In the data rows, the value 128 means zero.
Each row has a hidden score. How much does it go up from the first row of each pair to the second? 20 means little or no change, 40 a big rise and 0 a big fall. The score is a weighted sum of the row's numbers plus the product of two more (or one squared), each taken from its middle value.
Array([109, 147,  91, 165, 199, 203, 113, 187, 145, 113])
Array([135, 120, 155, 107, 110, 126, 164, 122, 142, 122]) ~ 12
Array([138, 179, 182, 106, 115, 109, 148, 125, 174, 107])
Array([ 85, 102, 130, 175, 122, 120, 137, 193, 147, 115]) ~ 21
Array([ 79, 183, 131, 227,  68, 128,  64, 208, 120,  68])
Array([142, 132, 156, 117,  53,  83, 152, 125, 152, 172]) ~ 31
Array([162, 170, 162, 112,  88,  77, 153,  78, 162, 151])
Array([132,  69,  78, 139,  88, 161, 117, 144, 119, 218]) ~ 17
Array([131, 132, 108, 143, 108, 132, 121, 142, 129, 140])
Array([120, 130, 168, 117,  94, 103, 160, 152, 156, 130]) ~ 17
Array([124, 103,  80, 132, 146, 110, 162, 113, 121, 157])
Array([101, 139, 132, 185, 133, 134, 125, 178, 129, 125]) ~ 17
Array([137, 125, 155, 171, 105,  97, 124, 142, 114, 117])
Array([121, 158, 148, 126, 124,  95, 144, 109, 139, 135]) ~ 16
Array([120, 112, 123, 119, 159, 171, 121, 134, 128, 121])
Array([158, 143, 171,  73, 167, 140, 163,  93, 145, 115]) ~ 12
Array([ 79, 155, 160, 156, 153,  77, 133, 155, 116, 125])
Array([165,  77, 153, 127, 102, 143, 141, 117,  97, 105]) ~ 24
Array([144, 133,  62, 136, 166, 186, 118, 147, 126, 184])
Array([108,  75, 114, 113, 136, 207, 122, 152, 114, 160]) ~ 17
Array([168,  84, 112,  54, 162, 147, 162,  33, 120, 159])
Array([138, 162,  97, 170,  94, 114,  78, 119, 113,  94]) ~ 12
Array([ 96, 114,  97, 163, 181, 140, 159, 140, 126, 138])
Array([ 69, 119, 137, 154, 100, 136, 108, 170, 141,  97]) ~ 2
Array([108,  81,  95, 135, 178, 181, 127, 148, 137, 128])
Array([154, 118, 152,  79,  90, 117, 160, 106, 143, 153]) ~ 11
Array([137, 123, 157, 173, 109, 114, 128, 154, 110,  89])
Array([124, 158, 109, 128, 152,  77, 140,  94,  89, 183]) ~ 17
Array([122,  85, 103, 121, 111, 117, 140, 140, 143, 129])
Array([137, 101, 129, 151,  92, 144,  91, 148, 113,  88]) ~ 20
Array([167, 166, 153,  69,  86, 112, 148,  83, 157, 150])
Array([159, 150, 122,  84, 116,  99, 146,  59, 138, 161]) ~ 28
Array([176, 132, 170, 143,  59, 136, 122, 151, 105, 117])
Array([ 82,  87, 145, 160, 142, 122, 158, 157, 115, 124]) ~ 18
Array([106,  68, 106, 100, 174, 204, 133, 142, 115, 130])
Array([109, 105, 111, 111,  94, 145, 111, 123, 125, 117]) ~ 7
Array([115, 139,  66, 150, 147, 184,  97, 127, 139, 138])
Array([155, 121, 153, 149, 136, 113, 128, 126, 114, 106]) ~ 21
Array([150, 173, 173,  88,  79,  95, 144, 115, 166, 134])
Array([169, 120, 139, 139, 106, 116, 126, 112, 110, 126]) ~ 34
Array([140, 114,  85, 119, 114, 138, 109, 114, 133, 149])
Array([ 59, 153, 121, 188, 140, 143,  88, 180, 124,  83]) ~ 8
Array([187, 160, 142,  45, 118, 125, 153,  41, 165, 124])
Array([136, 128, 156, 181,  91, 112, 123, 163, 108, 112]) ~ 32
Array([177, 109, 135, 132, 117, 101, 133,  93, 102, 118])
Array([130, 121, 105, 162, 180, 180, 114, 143, 151, 111]) ~ 30
Array([137, 162, 132,  94, 115, 128, 138, 111, 139, 140])
Array([132, 134, 166, 115, 111, 117, 157, 138, 158, 133]) ~ 27
Array([145, 173, 169,  93, 112, 115, 150, 112, 167, 102])
Array([ 92, 129,  86, 117, 165, 201, 110, 127, 119, 100]) ~ 28
Array([ 76, 145, 122, 153, 197, 142, 146, 184, 131,  58])
Array([121,  71, 116, 108, 105, 126, 156, 102, 108, 137]) ~ 16
Array([ 98,  85, 139, 108, 120, 141, 147, 154, 120, 106])
Array([142, 105,  77,  84, 169, 170, 151, 103, 125, 153]) ~ 23
Array([ 73, 147, 194, 192, 113,  97, 159, 196, 162, 112])
Array([157, 115, 151, 152, 123, 121, 128, 120, 105,  93]) ~ 28
Array([ 66, 173, 143, 174, 145,  81, 133, 178,  99, 134])
Array([176, 186, 146,  85, 115, 154, 110,  99, 173, 122]) ~ 14
Array([130, 133, 114, 123, 149, 165, 122, 149, 133, 110])
Array([114, 143, 140, 123, 124, 126, 121, 173, 183,  95]) ~ 18
Array([153, 126,  93, 122, 101, 129,  92, 140, 142, 187])
Array([130, 108,  72, 129, 125, 129, 156, 121, 117, 167]) ~ 16
Array([150, 131,  54, 127, 163, 191, 117, 137, 123, 178])
Array([176, 184, 134,  86,  99, 151, 113, 101, 165, 140]) ~ 6
Array([ 75, 159, 167, 147, 206, 114, 132, 156, 123,  85])
Array([116, 162, 111, 114, 180, 104, 137, 107, 102, 129]) ~ 12
Array([102,  71, 108, 113, 138, 203, 126, 152, 111, 148])
Array([112, 148, 145, 152, 137,  47, 132,  87, 112, 170]) ~ 18
Array([164, 102,  83, 118, 174, 167, 120,  86, 139, 146])
Array([158, 123, 109,  50, 152, 156, 155,  78, 108, 133]) ~ 1
Array([199,  71, 140,  96,  84, 159, 138,  88,  87, 126])
Array([164, 113, 141, 127, 155, 148, 130, 105, 109,  72]) ~ 22
Array([101,  86, 106, 166, 144, 144, 120, 142, 151, 118])
Array([182,  88, 113,  47, 135, 146, 136,  60, 117, 155]) ~ 21
Array([ 91, 156, 150, 192, 158, 106, 140, 186, 146, 118])
Array([ 86, 152, 123, 186, 149, 126, 146, 192, 173,  74]) ~ 23
Array([186, 151, 108,  61, 119, 123, 144,  45, 130, 174])
Array([147, 138, 127, 104, 127,  53, 132,  62, 108, 159]) ~ 30
Array([ 98, 143, 100, 115, 136, 174,  81, 128, 126,  96])
Array([117, 164, 160, 132, 111, 131, 115, 127, 176,  97]) ~ 24
Array([202,  68, 142,  78, 101, 160, 137,  71,  97, 116])
Array([150, 128,  83,  77, 146, 107, 145, 108, 121, 140]) ~ 13
Array([118, 103,  83, 136, 185, 150, 164, 118, 117, 129])
Array([255,  81, 133,  37,  76, 123, 168,   6,  88, 169]) ~ 4
Array([114,  95, 122, 145, 144, 138, 138, 154, 147, 110])
Array([122, 109,  80, 111, 142, 146, 154, 146, 119, 147]) ~ 15
Array([142, 136, 105, 121, 108, 143,  83, 159, 152, 171])
Array([155,  91, 118, 161,  48, 116,  95, 126,  94, 144]) ~ 12
Array([ 79, 131,  93, 139, 146, 181, 110, 139, 114, 120])
Array([170, 172, 156,  81,  86,  92, 148,  80, 167, 149]) ~ 15
Array([133, 197, 162, 161, 101, 101, 117, 146, 175, 133])
Array([ 58, 124, 143, 161, 155, 159, 112, 174, 146,  55]) ~ 11
Array([173, 121,  45, 107, 133, 172, 118, 111, 119, 202])
Array([124,  87, 109, 141, 112, 114, 142, 144, 134, 142]) ~ 19
Array([135, 109, 106,  81, 133, 163, 120, 101, 111, 148])
Array([186, 120,  72,  71, 105, 164,  90, 114, 131, 200]) ~ 22
Array([119, 164, 148, 132, 129, 107, 142, 118, 143, 121])
Array([170, 128, 139,  63, 124, 108, 115,  94, 150, 141]) ~ 27
Array([ 97, 118, 120, 129, 133, 155, 122, 154, 110, 122])
Array([123, 109,  87, 128, 156, 138, 155, 125, 127, 134]) ~ 23
Array([129, 146, 135,  97, 143,  80, 128,  94, 116, 144])
Array([202,  84, 163, 115, 114, 109, 182,  68,  83, 137]) ~ 22
Array([145, 119, 146, 144, 119, 111, 129, 138, 113,  99])
Array([121, 150, 146, 101, 114, 141, 121, 113, 172,  92]) ~ 18
Array([173,  85,  97, 120,  57, 152, 112, 115,  97, 177])
Array([107, 130, 174, 196, 142, 114, 127, 169, 123,  61]) ~ 22
Array([ 68, 176, 142, 179, 166,  86, 133, 172, 101, 135])
Array([ 99, 139, 146, 144, 158, 142, 155, 147, 106, 115]) ~ 19
Array([146, 103, 103, 101, 138, 125, 140,  88, 100, 181])
Array([110, 157, 155, 112, 172, 110, 124, 129, 124, 109]) ~ 25
Array([134,  94, 141, 108, 142, 128, 138, 103, 121, 133])
Array([ 21, 193, 179, 237, 187,  67, 132, 232, 118,  97]) ~ 9
Array([ 88, 114, 133, 131, 146, 158, 110, 132, 140,  73])
Array([ 61, 151, 123, 179, 188, 151,  92, 158, 134,  58]) ~ 19
Array([106, 146,  90, 135, 102, 141,  85, 136, 122, 115])
Array([113, 166, 146, 132, 140, 120, 143, 125, 146, 101]) ~ 23
Array([110, 124, 102, 173, 113, 115, 111, 147, 135, 161])
Array([103, 130, 145, 135, 161, 168, 132, 133, 117,  78]) ~ 22
Array([186,  95, 177, 125, 113, 109, 173,  86,  97, 108])
Array([179, 182, 131,  74, 108, 165, 113, 102, 165, 127]) ~ 2
Array([164,  80, 151, 116, 100, 162, 139, 127,  97, 107])
Array([125, 142, 131, 132,  85, 106, 119, 163, 177, 128]) ~ 14
Array([137, 113, 108,  91, 125, 139, 129, 116, 111, 150])
Array([135, 111,  98,  86, 113, 159, 119, 104, 113, 150]) ~ 17
Array([ 98, 155, 151, 125, 176, 103, 127, 128, 120, 114])
Array([158, 156, 126,  93, 112,  87, 147,  78, 141, 177]) ~ 8
Array([125, 146, 133, 130, 129, 112, 122, 150, 194,  96])
Array([190,  93, 168, 116,  93, 122, 175, 120,  78, 141]) ~ 14
Array([113, 109,  85, 150, 148, 127, 155, 121, 120, 173])
Array([134,  55,  88,  82,  98, 185, 128, 106,  98, 186]) ~ 17
Array([103, 183, 194, 156, 103,  75, 151, 153, 171, 120])
Array([172,  72,  82,  46, 121, 167, 137,  93, 128, 146]) ~ 27
Array([ 97, 110, 120, 122, 114, 148, 111, 123, 133, 113])
Array([152, 157, 130,  89, 117, 116, 139,  76, 140, 160]) ~ 20
Array([ 95, 150, 151, 162,  81,  82, 116, 199, 186, 126])
Array([119, 131, 171, 122, 109, 104, 160, 144, 157, 128]) ~ 25
Array([110, 122, 104, 155, 145, 153, 108, 142, 138, 116])
Array([ 59, 154, 120, 181, 132, 134,  87, 177, 132,  91]) ~ 6
Array([ 91, 160, 165, 168, 150,  73, 125, 136, 120, 129])
Array([ 86, 170, 168, 147, 152, 104, 142, 145, 156,  98]) ~ 19
Array([162, 114,  69,  90, 139, 176, 173, 101, 143, 162])
Array([ 89, 146, 120, 151, 179,  97, 144, 163, 140, 100]) ~ 19
Array([ 69, 185, 184, 222, 177,  78, 148, 157, 163, 101])
Array([164, 116, 146, 156,  96, 110, 124, 114,  99, 117]) ~ 13
Array([165, 131, 100,  94, 100, 113, 138, 108, 123, 170])
Array([122, 178, 184, 139, 126, 110, 153, 123, 170,  85]) ~ 29
Array([ 98, 179, 122, 189, 139, 152,  71, 163, 134,  55])
Array([171, 114,  57,  87, 126, 175, 172,  92, 142, 160]) ~ 23
Array([155,  80, 154, 151, 103, 163, 145, 136,  85, 113])
Array([175,  79,  87,  98,  91, 161, 114,  73, 107, 165]) ~ 21
Array([128, 103,  79, 113, 162, 152, 156, 113, 120, 133])
Array([ 75, 147, 113, 147, 150, 160,  87, 158, 130,  68]) ~ 14
Array([187,  76, 124,  67,  94, 110, 132, 134, 140, 192])
Array([ 99, 108, 122, 121, 110, 130, 111, 118, 135, 119]) ~ 2
Array([132, 153, 147, 103,  84, 123, 120, 126, 165, 120])
Array([160,  82, 162, 147,  95, 144, 139, 130,  93, 117]) ~ 29
Array([145, 192, 155, 122,  93, 126, 108, 134, 174, 125])
Array([161, 136, 118, 100,  91,  92, 123, 124, 175, 152]) ~ 24
